In the data rows, 128 means zero.
In each game, the first row plays the second. By how much does the first row win? 10 means about a draw, 20 a big win and 0 a big loss. Wins can go round in a circle. Each row has two weighted sums of its numbers, A and B, taken from their middle values. A row wins by its A times the other's B, less its B times the other's A.
[141 145 148 132 133 126  89 114 151 125]
[144 130 115 127 119 114 113 152 114 118] >> 9
[126 113 121 138 114 148 115  91 137 140]
[104 136 130 153 107 144 142 107 119  93] >> 11
[172 112 100 132 154 129 138 113 175 163]
[120 113 136 113 160 136  85 136 145 140] >> 4
[108  93 150 122 148 102 148 133  96  95]
[112 157 122 132 138 128 176 108 128 114] >> 11
[187  90  77 126 120 117 100 135 128 162]
[114  96 112 139 158 117 126 113 179 158] >> 10
[117 135 136 114 133 118 108 112 132 117]
[ 84 152 128 129 131 112 146 120 121 121] >> 7
[133  84 127 109 154  97 130 144 102 117]
[119 122 154 118 140  90 161 203  87 125] >> 17
[146 134 128 141 101 132 120  71 123 157]
[126 156  83 134 143 137 115 130 138 116] >> 14
[150 142 140 144 123 136  79  62 161 177]
[162 147 109 108 115 184 133  86 168 147] >> 10
[140 160 116 136 168 105 117 109 107 129]
[148 142 142 105 132  93 109 155 107 142] >> 10
[ 91 143 142 137  84 118 148 149 100  65]
[118  78 131 118 118  93 156 168 145  77] >> 16
[159  94 118 132 124 136 111 103 197 156]
[126 172 132 123 131 126 137 127 105 142] >> 11
[ 95 124 160 137 139 110 143 112 138 144]
[122 141 120 126 124 160 149 138 141 151] >> 11
[136 104 109 125 126 114 146 111 125 134]
[128 151 133 122 103 113 158 148 103 127] >> 12
[103 103 147 133 128 101 138 147 137  91]
[138 160 114 121  99 127 131  85 135 128] >> 6
[134 123 136 151 128 141 103  94 119 142]
[145 108 120 125 105 155  93 125 131 127] >> 10
[148 187 117 126 140 164 115 122 110 119]
[104 142 213 138 122 147 125 118 109 120] >> 15
[167 151  73 124 152 129 125 118 145 144]
[154 114 102 113 114 172 117 103 103 141] >> 9
[112 102 136 130 124 117 112 127 122 143]
[132 114 134 134 101 154  92 108 105 131] >> 9
[149 133  85 116 166  82 168 164 130 154]
[121 139 125 124 148 123 130 125 154 110] >> 12
[ 99 185 121 134 152  96 126 135 122 137]
[141 134 127 131 112 193 123 134 114 134] >> 12
[114 133  96 121 152 163 146 121 150 137]
[119 136 138 128 136 150 145 139 124 112] >> 9
[123 143 126 131 147 108 122 143 150 117]
[113 131 122 133 135 132 137 120 122 155] >> 8
[119 135 157 145 115 118 156 124 122 116]
[136 120 137 133 106 118 116 129 108 125] >> 10
[108 128 132 118 145 107 173 139 151 106]
[128 128  97 136 113 161 119  55 147 165] >> 11
[111  83 140 131 124 121 123 126 152  94]
[178  81 131 136 138  95  98 137 120 115] >> 15
[140 101 136 132 128 131 128 128 148 159]
[ 91 145  89 151 113 156 129 127 167 117] >> 18
[127 148 147 130 104 166 151 110 130 127]
[113 113 151 135 127 154  78  91 140 169] >> 10
[118 136 139 118 114 158 169 151 125 144]
[150 104  94 116 107 120 112 125 148 142] >> 13
[143 140 130 135 156 146 113 114 170 126]
[ 94 118 163 123 149 105 149 126  95 122] >> 12
[154  87 132 110 137 106 131 131 111 166]
[120 102 155  96 171 112 122 198 129 155] >> 4
[142 125 112 124 128 108  95 165 115 118]
[134 146 111 124 114 117 120 107 141 112] >> 8
[108 112 165 124 143 138 130 101 107 117]
[114 115  96 108 148  61 127 194 129 138] >> 15
[110  96 158 121 136 107 147 170 104 126]
[133 125 132 145 126 162  80 103 135 143] >> 6
[169 122 114 113 134 144 133 166 138 124]
[125  95 144 120 126 167 132 137 137 134] >> 9
[132 137 149 116 129 150 147 126  79  99]
[ 96 158 170 139 145 121 115 155 131 124] >> 8
[163 130 113 118 127 157 146 124 117 118]
[101 129 120 141 107 120 170 180 114 124] >> 12
[110 119 120 125  92 150 130  96 112 134]
[ 96 110 146 136 147 173 145 149 144 125] >> 12
[138 153 149 123 107  99 136 160 104 117]
[128 137 177 122 115 158 100 109 106 147] >> 10
[129 122 106 123 123 143 146 144 108 105]
[115 125 121 116 134 163 137 153 155 134] >> 10
[128 134 160 120 142 115  98 137 153 155]
[158 102 106 130 124 142 123 133 106 121] >> 9
[140 150 122 136 125 142 122  93 124  94]
[ 81 139 151 112 146 148 153 125 116  85] >> 17
[153  96 130 106 124  76 120 115 131 141]
[107 122 151 122 117 142 134 164  82 110] >> 7
[115 115 177 141 128 151 126 102 123 129]
[127 106 129 134 110 131 110 106 121 142] >> 10
[105 150 141 119 116 129 113  87 128 113]
[158 149 133 132 134  85 109 148 158 142] >> 4
[104 167 137 130 134 132 134 114 117 151]
[153 110 113 113 144 158 133 151 143 148] >> 6
[133 167 156 153 121 133 114 119 116 140]
[ 92 142 155 129 103 127 151 146 130  87] >> 12
[112 151 150 142 121  96 121 142 134 138]
[166 131 132 131 119 139 147 101 131 146] >> 6
[160 155 132 129 121 131 140  97 113 135]
[158 144 125 144 152 125 103 137 132 154] >> 10
[127 157 124 143 136 136 117 117 158 127]
[114 133 147 129 156 154 104 141 147 131] >> 13
[145 109 131 121 142 109 133 128 135 156]
[152 112 106 142 136 162  91 124 144 147] >> 9
[152 118  95 117  98 178 115 103 124 151]
[160 140 165 117 132 145 120 156 123 137] >> 10
[138 104 153 115 138 155 138 120 142 149]
[166 159 136 145 140 134 122  80 102 124] >> 8
[105 109 138 129 107 128 108 119 119 111]
[ 78 141 180 142 137 120 142 130 121  84] >> 12
[102 101 125 126 128 158 138 110 165 150]
[110 135 112 137 124 105 126  90 126 145] >> 12
[113 136 143 145 126 136 116  98 151 149]
[134 186 118 125 126 145 132 143  89  83] >> 14
[123 127 179 135 120 122 151 124  91  81]
[113 108 165 108 103 123 127 157  83 127] >> 14
[122 128 133 123 125  76 112 171  95  82]
[115 150 132 126 123  98 145 159 114 108] >> 7
[ 93 133 162 121 118 116 135 150  93 101]
[183 126 101 145 143 105 118 134  88 159] >> 14
[125  97  90 122 131 142 143 116 168 146]
[141 122  84 137 142 147 116  99 179 164] >> 12
[111 123  85 128 122 125 162 148 168 124]
[146 117  95 118 125 166  89 118 147 133] >> 15
[109 125 197 120 146 185 132 146 120 125]
[116 143 106 125 139 119 156 131 146 112] >> 9
[115  98 126 126 122 118 109 114 136 136]
[145 147 102 136 103 131 135 102 126 124] >> 9
[149 147 123 142 150 117 139 127 117 142]
[180 130 123 111 122  89 131 117  83 153] >> 8
[158 128 130 127 130 108 121 127 129 122]
[ 79 159 120 135  99 128 163 111 105  68] >> 9
[157  87 100 135 122 187 110 112 151 159]
[133 122 155 123 112 105 165 123  98  73] >> 7
[113 127 106 116 108 118 136 134 125 106]
[126 114 158 106 144 153 141 108 118 118] >> 17
